rotation steps, each row followed by its count of steps:
The counts run from 0 to 183.
[ -7.4  -1.9  -1.2   8.8  -4.9   4.3   4.5  -6.3  -6.4  -0.2  20.6   4.6
  15.7  14.5 -15.1   3.6 -24.5   7.1  -4.2  18.4  20.7   5.0 -17.4   8.9
  -3.4   7.1   2.8  -0.4 -26.1 -18.4   1.0  19.0 -14.2 -11.2  17.9   8.8
  -0.3 -11.0   3.6  -8.6   5.0  17.5   5.0   9.8   4.4   1.7  16.0 -15.9
   6.9  19.6  -1.7   5.0  23.4  17.4] | 79
[-14.4  -3.8  -9.7   7.1  -6.5  -8.7  10.0 -14.5   9.0  -0.5  14.0 -10.9
  -3.1   7.9 -22.0  14.6   1.5 -14.1  -7.8  -8.4  -9.8   4.2   5.4   2.0
  -0.7  12.3  -8.8  28.7   5.8 -23.6  -3.0  17.9  -4.3  31.2 -12.0  13.5
  12.7  10.3   1.9  -3.2 -19.5   3.8   0.1   0.4  -4.0  -2.9 -20.0 -12.7
  23.4  23.0   6.5  -5.6   6.7  15.2] | 177
[ 13.1   7.1 -17.3   3.2   7.6 -10.5 -11.1 -12.3  25.1  12.7   3.2   6.6
 -20.4 -15.3  -0.4 -12.7  20.3  -3.7   9.4 -17.3 -11.2  -7.7   3.5 -14.6
  13.5   3.2  -0.2   1.7  -8.2   0.7  -6.7  -5.0   3.8  13.7 -29.2 -17.6
  -3.7   5.4 -24.6   8.0   1.1  -9.1 -21.7   1.6  -6.1 -12.1  -9.0   0.3
  -8.7   9.9   8.4   7.0  12.3   6.5] | 153
[ -5.6  14.7  -7.1  -9.1 -19.6  -5.5  -8.5   3.5 -14.0   6.3  10.6   5.7
  16.0  -7.7   4.7 -26.0   5.0 -17.3   2.0  -5.3  29.2   1.3 -22.4 -13.9
   7.9  -3.0  19.7  -6.4  20.4 -18.4 -10.4  -3.7 -10.7  -0.9 -12.5  -2.6
 -10.5   6.4  -2.4  -8.8  -0.8 -13.4   2.1  -4.1  16.1   5.0  -0.4  -4.2
  -3.3  13.2   5.7   5.5 -22.1  19.3] | 107
[-11.5   1.1  -1.9  -8.5  -8.6 -15.4  -5.6  -0.6  -2.9 -11.5   9.7   3.9
 -10.1  -5.9  -0.4   0.4  11.2 -16.4   2.3 -10.5 -19.8  -0.4   7.7 -15.7
  -5.4  -5.5 -15.7   9.3   1.9  -2.8  -6.6  15.8  21.2  27.6 -21.6 -13.0
 -14.8   2.8 -10.4 -14.3  18.1  -2.4  -3.7  12.2   0.3  -0.9 -20.1 -12.6
   6.7  19.5  27.7   3.6 -16.4  13.8] | 147
[ -5.1   0.7  -1.6  -9.9  14.6  -8.5   7.6   1.1   3.4  13.3  13.9   6.0
   4.7 -15.1 -17.6 -12.4  18.8   8.3   4.7  -4.3  -6.1  -3.0 -15.4   1.5
   9.2  -2.4 -11.2  -3.3  39.5 -13.8  -6.5   8.9  13.8  12.3  -4.4 -12.6
  -2.5  -1.3   3.2 -20.2  13.9   3.9   8.8  -7.9   5.7  -3.8 -26.4  -4.2
   8.1  28.1  10.8   1.8  -4.6   9.1] | 45
[  4.1  23.6 -20.3   6.4  -8.6  -8.3 -12.6 -13.7   6.1  -7.0  -4.4  -0.7
 -19.4 -14.6  -2.2   9.2 -20.2 -14.4  13.8   3.7   6.9   2.2   3.5 -16.9
   3.3   3.9  -7.4  -7.7  -0.4  17.8  -0.8  18.1  28.1  12.6  -1.4  -2.3
 -12.9  -3.9   0.2  15.1  -4.7  -2.1 -10.9  17.0  -0.4  -1.4  14.9  -4.8
   6.1   8.9  11.3 -11.4  31.2  -8.3] | 64
[  6.7   2.7 -17.3 -10.6  -6.7 -13.6 -10.3 -10.3 -11.0   5.8  24.2   0.2
  -1.9   1.6   2.8  -1.8   7.6 -26.2  -2.8  -4.3   2.4  15.9  -3.5 -20.8
  -8.3  -8.1  -4.2   1.8 -11.4   3.2   6.8   4.3  15.5   8.3 -16.8 -14.8
 -11.2 -24.2  -4.7  15.3  17.9   2.1 -16.1  19.1  -3.6  -7.9  17.2   7.0
  -4.3   5.0  -7.3 -11.3  17.4  20.2] | 58
[  4.1  10.8 -12.3 -12.2  -8.9   1.4 -34.5  -9.4 -16.3  12.3   0.2  -5.9
  -5.2  -1.7   1.1 -12.6  14.4 -20.3  -7.6 -20.2 -10.4  13.3   9.5 -15.9
   5.8  -7.4   5.1   7.2  10.7   2.1  -4.3  13.4  -5.5  14.3  -2.2   6.3
   5.3   5.6 -17.2  28.2  -2.8 -13.8   2.7   5.8  -9.4 -14.7  -8.3  23.2
  -1.4  12.9  22.6  -8.3  -8.1  -2.0] | 4
[ 10.7  -0.6 -22.1 -10.2  -1.5 -14.0  -8.3  -4.9  -1.6   9.4  22.5  -0.9
 -11.3  -3.4  -0.4  -4.8   8.6 -26.0  -1.7  -5.9  -1.7  12.8  -4.2 -22.4
  -9.0  -3.2   0.0   2.1 -14.3   0.4   3.0  -7.9   4.6  12.7 -23.7 -11.4
  -9.4 -19.0  -7.3  14.2   7.8  -1.1 -20.2  12.0  -8.2 -11.2  18.4  -1.8
  -4.0  -3.4 -15.6  -4.8  11.6  27.6] | 59
[  3.2  14.7 -13.8  -8.2 -10.6   3.5 -35.0 -11.2 -15.4   3.3  -3.9  -0.9
  -5.4  -0.9   4.9  -6.7   5.0 -11.1  -2.1 -19.0  -5.6   8.9  10.0 -10.1
   4.2  -2.6  -4.3   6.4  -4.0   5.4   3.3  20.2  -3.1   7.9   1.0   4.9
   4.6   6.4 -18.2  26.4  -0.4  -6.0   3.9  10.8 -13.4 -10.6  -6.0  27.9
  -0.7  13.1  34.4  -9.3  -4.6  -5.9] | 3
[ 11.7 -13.0   0.9   8.8  10.7 -34.8   7.2  -3.9   7.9   1.9  10.8 -11.3
 -17.4  -7.0   4.1  14.5   5.1   3.4 -10.0   3.9 -13.8 -24.7  -1.1  -5.9
   2.4   0.2  -1.7   3.8 -19.0 -27.7   4.2  10.9 -21.5   4.4 -16.4  16.7
  17.2   2.8  -0.3  -1.7  -7.7  -2.5 -13.4  -4.4  -7.7  -2.1   3.3  -8.2
  -7.5   5.5  12.6  -8.5   4.7  26.6] | 30
[ -0.9  -4.4   2.2  -8.4  12.2 -10.4   1.4   2.0 -12.4  -6.5  19.8  13.9
  -2.3   7.5  10.0   0.2   5.1  11.2  -4.7   7.2  -3.1   4.7 -11.0  -7.1
 -11.2 -13.0 -17.8  -4.2 -22.0  -4.5   4.1  18.4  -1.1  -8.7   5.9 -10.2
 -11.9  -6.9 -11.0 -19.5  35.2  22.9   3.3  16.5  -9.9  -4.5   2.3  -3.4
  -8.7   9.3  28.1   4.8 -11.6  18.4] | 141
[-10.5  14.0 -18.8   3.9   1.3   1.9 -17.5  17.1   3.0  -0.3  -7.1   1.0
 -18.6  -1.9  -6.7   5.4 -13.3  11.8 -10.6 -19.8 -18.0  -2.0   3.7   6.9
  -7.7  24.6   2.1   0.6  -0.5   0.7   4.1   4.0  -4.0  17.5   9.0   5.6
   9.5  13.0  -9.0   9.1   3.2  -7.3  -1.3  -0.6 -15.6  -6.5   0.1 -17.4
   3.6  17.3  40.5  -1.0  -6.2   9.4] | 93
[-19.5  -0.4  -6.7  -7.2 -15.2  -6.0 -10.3   2.0 -20.6 -10.1  10.5  -7.2
   0.2  20.9 -11.2  13.2 -19.2 -10.8 -24.9   4.4  -4.4  20.0   4.3   0.4
 -13.9   5.7  -7.2  10.6 -10.2  -5.2  -0.9  22.9   1.3   6.2  16.9  13.5
   3.5  -3.5   9.0   2.0  10.3  12.1  10.1  19.4  -8.0   1.1   5.6  -8.7
  14.4  21.2  18.5 -12.8  -1.1  16.1] | 87
[-10.5  -7.8 -19.6  -4.6   3.9  -2.8 -21.2   1.0 -14.7  -1.3  17.6  -1.9
  -8.2  25.2  -9.4   1.3   3.0 -12.0 -28.3  -6.1 -11.7  29.6   3.6  -0.8
  -9.7  15.2   1.6   6.9  -7.7  -5.8   2.5   6.5 -15.5   6.6  15.0  10.7
  11.2  -2.1   1.9  23.8   9.3  13.8   2.0  17.0 -11.1 -15.3   9.0   0.9
   1.7   8.9   8.6 -11.5   3.6  22.5] | 89
[  0.1 -10.5  11.9   2.8  25.2 -33.2  11.0   9.8   8.6  15.8  14.9  -7.8
 -15.5  -5.9  -5.4  -2.9  14.5  13.9 -20.7   7.4 -17.7 -18.8   2.6 -13.4
   5.4   6.6   3.9 -16.6  14.9  -7.0 -10.8   4.2   1.3  10.6  14.8   6.0
   6.9  -4.9   5.4  -9.5  15.2   5.3  -1.0   1.1   1.4 -10.5  -9.6 -12.7
   1.7  16.6  16.1  -0.3   8.9  12.9] | 38
[  0.8  -5.2  -5.6   4.2  -2.8 -13.9 -18.3 -13.0  -2.4  -0.7  15.0   2.3
  -8.3   8.8  11.3  -9.4  14.6 -11.3   2.1  -2.1 -12.0  10.5  14.1 -16.1
  -2.2  -4.6  -5.2  -3.1 -22.1   8.6  -4.4   6.9  13.9  12.3  -7.2 -19.3
 -10.3 -12.5 -23.7  11.6  29.0   8.8 -17.8  22.0  -0.9 -17.2  -0.8   8.4
  -5.6   9.1   9.6  -4.3  14.9   1.5] | 150
[  1.6  -7.1 -14.9  13.2  12.2  -4.5  -6.4 -15.1   7.6  25.1  14.8  -5.0
  -9.4  14.9 -10.2   3.1   5.9   5.4 -17.9  -6.5  -7.2  14.0   4.1   3.2
  -2.6  18.0  -6.3   4.9 -17.5  -4.4   5.8   7.3 -15.1   7.1  16.0   8.7
  15.4  -4.4 -13.0  27.4   0.4   7.0  -1.9  15.2 -15.3 -19.3  -0.9  12.3
   4.2  15.8   9.2  -9.3  20.3   4.0] | 182
[  2.9 -12.7   8.8   6.2  22.4 -28.5   0.9   0.9  12.0  17.8  12.1   6.6
  -3.5   4.1  -4.0 -22.9  16.1   6.6 -21.8   9.0  -6.0 -17.0 -10.2   4.3
  19.2   9.6  15.1  -6.6   8.4 -19.6 -18.7   6.4 -21.2 -14.7   7.3   5.6
   8.0   2.4  -1.9  -8.5   7.4   2.7  -5.0  -5.1  11.0  -7.7 -14.9  -5.4
  -9.8  12.4  -4.0   0.6   2.3  11.4] | 130
[  1.7  -3.9 -21.1  10.6  15.3   0.6  -8.7 -12.9  11.1  27.1   6.7  -4.2
  -9.1   8.2 -12.7   2.9  14.8   6.3 -16.4 -15.4 -11.2   8.3   0.2   3.2
   6.6  17.0  -3.4   7.0  -6.5 -11.2   6.3   2.8 -15.8   5.4   9.3   4.8
  16.8   3.7 -11.9  23.8  -9.3  -1.2  -3.6   2.7 -14.5 -16.4  -4.4  12.3
   5.8  14.2  11.6  -5.5  14.7   8.4] | 183
[  0.2 -10.9   5.1 -18.1  10.0 -14.8   9.0   3.6  -6.2   5.6  23.1  13.0
   4.2   3.6 -10.0 -11.0  16.5  -5.8 -19.7   8.3  -1.5  -3.1 -16.8  -7.2
   5.3 -14.2  -4.8   4.3  18.1 -20.2 -12.0  14.9  -4.7  -7.7  -5.0  -6.5
  -4.7   8.1   3.9 -23.4  15.0   5.9  12.6   0.1   1.6   1.1 -21.9  -7.4
  -0.8  13.8   2.9   5.4 -21.7  26.1] | 138
[ -6.2  15.7  -9.0   6.6  -6.1   3.0 -12.8  15.0   0.3  13.7   1.0  14.1
   3.3  -5.0   2.2 -22.6  -3.9  24.0   2.1 -12.2  14.7  -9.6 -12.2   2.0
   2.1  19.7  23.8 -24.9  -7.3  -4.1  -1.7  -7.1 -12.5   4.1  16.8  -9.5
  -3.3   4.6 -20.4  -1.7  12.6  -7.6   0.4  -1.7   6.7  -0.7   3.2  -9.7
  -8.1  17.8  33.5  10.3  -2.8   4.0] | 101
[ -2.3   8.8  -6.8  -0.9  -7.1   6.4 -19.0   0.5  -9.4  -3.3  -3.0  -0.5
  -4.9  -2.5   7.8   2.7  -3.7  10.1  -3.2 -26.0 -14.8  -0.4   4.9  -4.2
  -3.0   1.8  -3.7   8.8 -30.7  -5.3   6.1  19.7 -12.6  10.6   0.2   7.3
   5.7   5.3 -21.2   7.9   7.0 -10.1   2.6   8.4 -15.3  -8.3   0.7   3.6
  -2.5  13.5  51.8   2.5  -9.8   4.5] | 1
[ 10.4  20.0  -5.8   4.8  -7.7  -9.5  -5.1 -11.3  23.6  10.6  -2.6   7.7
 -16.3 -28.2  -3.0  -5.6   0.8  -1.0  10.5 -10.5   0.0 -19.3   5.7 -20.0
  17.1   0.0  -5.0  -3.0  -0.7   3.3 -10.3  13.9  15.5  18.6 -17.9 -13.1
 -13.3   6.9 -21.5  -6.2  -3.3 -14.5 -10.9   9.2   3.3  -4.4 -11.9 -11.7
   3.2  17.3  20.2   7.5   8.1  -7.5] | 155
[ 12.5   1.2  -2.0  -3.8  12.9 -28.8  -4.6 -19.6  -0.6   5.1  -4.3 -11.0
 -17.6  -6.1   3.7  11.9  -1.3  -5.5  -7.8   5.4 -12.6  -5.7   8.5  -0.3
   8.6  -4.3 -19.2   1.9  16.2   1.2  -5.5  33.4   4.8  -4.3   8.7  18.8
  12.9   4.4   6.0  18.1   0.5   8.6   4.6  10.6 -11.0  -5.1 -10.9  17.1
   0.6  14.8  15.9 -27.2  20.9  -1.1] | 34
[ -5.1   9.1  -3.3   2.5  -3.7   0.9   5.4  -8.0   7.3   6.5  11.2   1.0
  12.2   0.2 -26.7  -5.5  -6.3  -8.7   1.8   9.9  17.9  -3.4 -21.0   7.7
  11.2  11.3   8.5   6.4  20.1 -23.2 -10.3  15.1  -6.0   6.0  -0.9   8.1
  -2.4   4.8  10.3  -9.6 -19.0   0.3   5.5  -8.1  17.6   6.5  -6.9 -21.1
  15.6  22.2 -17.7   2.3  15.0  17.3] | 76
[ 14.3   3.9 -19.7   4.8  12.6 -10.8 -14.9 -14.6  16.1  12.4   8.1   7.4
 -18.4  -4.6   7.1 -14.8  24.3  -7.0   3.5 -11.0 -15.0   4.5   1.4 -13.8
   6.3   3.2   1.4  -1.5  -9.6   4.8  -4.4  -2.7   4.2  11.8 -22.6 -18.8
  -7.1  -3.1 -29.7  14.9   9.5   1.1 -24.6   9.6  -8.5 -17.2  -2.8   7.3
 -10.2   5.0   2.4   3.3  14.8   7.5] | 152
[  3.4  -1.0 -16.2 -15.5  18.5   2.0  -9.2 -12.7  -8.4  -7.6  13.7  16.5
 -10.7   8.8  12.2  -1.3  13.6  -1.1   0.5  -1.4 -10.5  13.3 -13.0  -2.6
  -9.4 -13.7 -31.6   4.4  -4.3  -0.1   7.4  15.2   3.2  -9.4 -12.5  -9.8
  -7.7   5.8 -14.4  -3.1  20.6  19.2   2.3   6.4 -26.2  -8.2  -6.7  15.0
  -7.2   2.9  16.6  -5.5  -5.4  14.0] | 143
[  1.7   7.7 -11.2  -1.5   3.6   4.4   2.3 -29.0   1.8  -2.2  21.2   7.1
   2.3   8.0  -6.5  -3.2  -3.7 -16.6  14.3  22.5  21.2  11.8 -13.6 -18.4
  10.2 -14.0 -10.8   5.0  19.8 -10.1  -7.6  20.2   2.0  -2.5  -7.2   3.7
  -7.3   5.7   7.4  -2.0 -22.7  18.3  10.1   3.8   6.9  -5.0  -1.3  -4.0
  12.3   5.0 -23.4  -0.6  13.3  10.1] | 167
[ -5.0  -0.3  -2.7   2.1 -10.3 -17.9 -10.5  -7.7  -6.4 -10.4  14.1   1.7
  -7.6   5.3  10.5  -4.5   5.7 -11.2   3.6  -1.9 -10.4   6.1  14.1 -16.3
  -7.6  -4.2  -6.9  -0.7 -18.2   8.4  -5.7  14.0  20.1  23.0  -5.7 -17.8
 -15.7  -8.6 -18.5  -4.5  32.7   9.2 -14.6  26.1   4.0  -9.2  -5.9  -2.6
  -3.2  16.3  22.2  -5.8   3.9   0.4] | 149
[ 12.7   9.5  -3.7   0.9  -4.9  -8.5  -2.8 -22.4   9.4  20.4  17.6   5.5
   3.9  -1.6  -2.1 -25.8  10.6 -17.7   1.0  12.7  16.4   2.6  -1.9 -25.9
  18.4  -7.7   8.8 -15.2   5.0   4.1 -17.3   6.9   7.9   1.7   1.9 -11.6
 -12.1  -8.0 -10.5  11.2  -1.1   5.6  -5.6  14.1  17.0 -14.0   1.2   5.5
  -2.5  12.2 -16.7   2.9  22.4  -3.8] | 159
[ -9.1  -9.5  -0.2   9.6   1.2  -9.8  20.6 -12.0   5.9  -8.4  26.2   0.9
   0.6  13.8  -3.1   6.3  -5.8  -4.3   1.2  16.6  14.4  -1.9  -8.2 -22.5
  -5.1  -2.6   0.0   7.6 -11.5 -21.9  -3.8   7.0  -4.1  16.4  -3.7   0.8
  -5.2   1.2   4.7 -19.4 -13.5  18.5  -1.1   0.7  10.0  -5.2   7.6 -30.2
  13.5   8.4  -8.2   9.8   9.2  27.3] | 170
[  2.7   3.6 -14.7 -12.3 -14.8 -10.0 -10.2  -9.3 -17.2   3.7  21.5  -0.9
   2.4  -2.4  -0.9  -2.2  -2.9 -23.2   0.7   0.1   7.3  14.9  -1.6 -17.8
  -7.4  -9.7 -12.3   0.1 -13.0   6.5   3.5  11.7  22.1   6.9 -10.5 -12.1
 -15.4 -23.9   1.5   9.0  21.9   4.2  -9.4  24.5  -2.5  -2.1   9.3   6.0
   1.5   9.2   0.4 -14.0  12.0  14.7] | 57
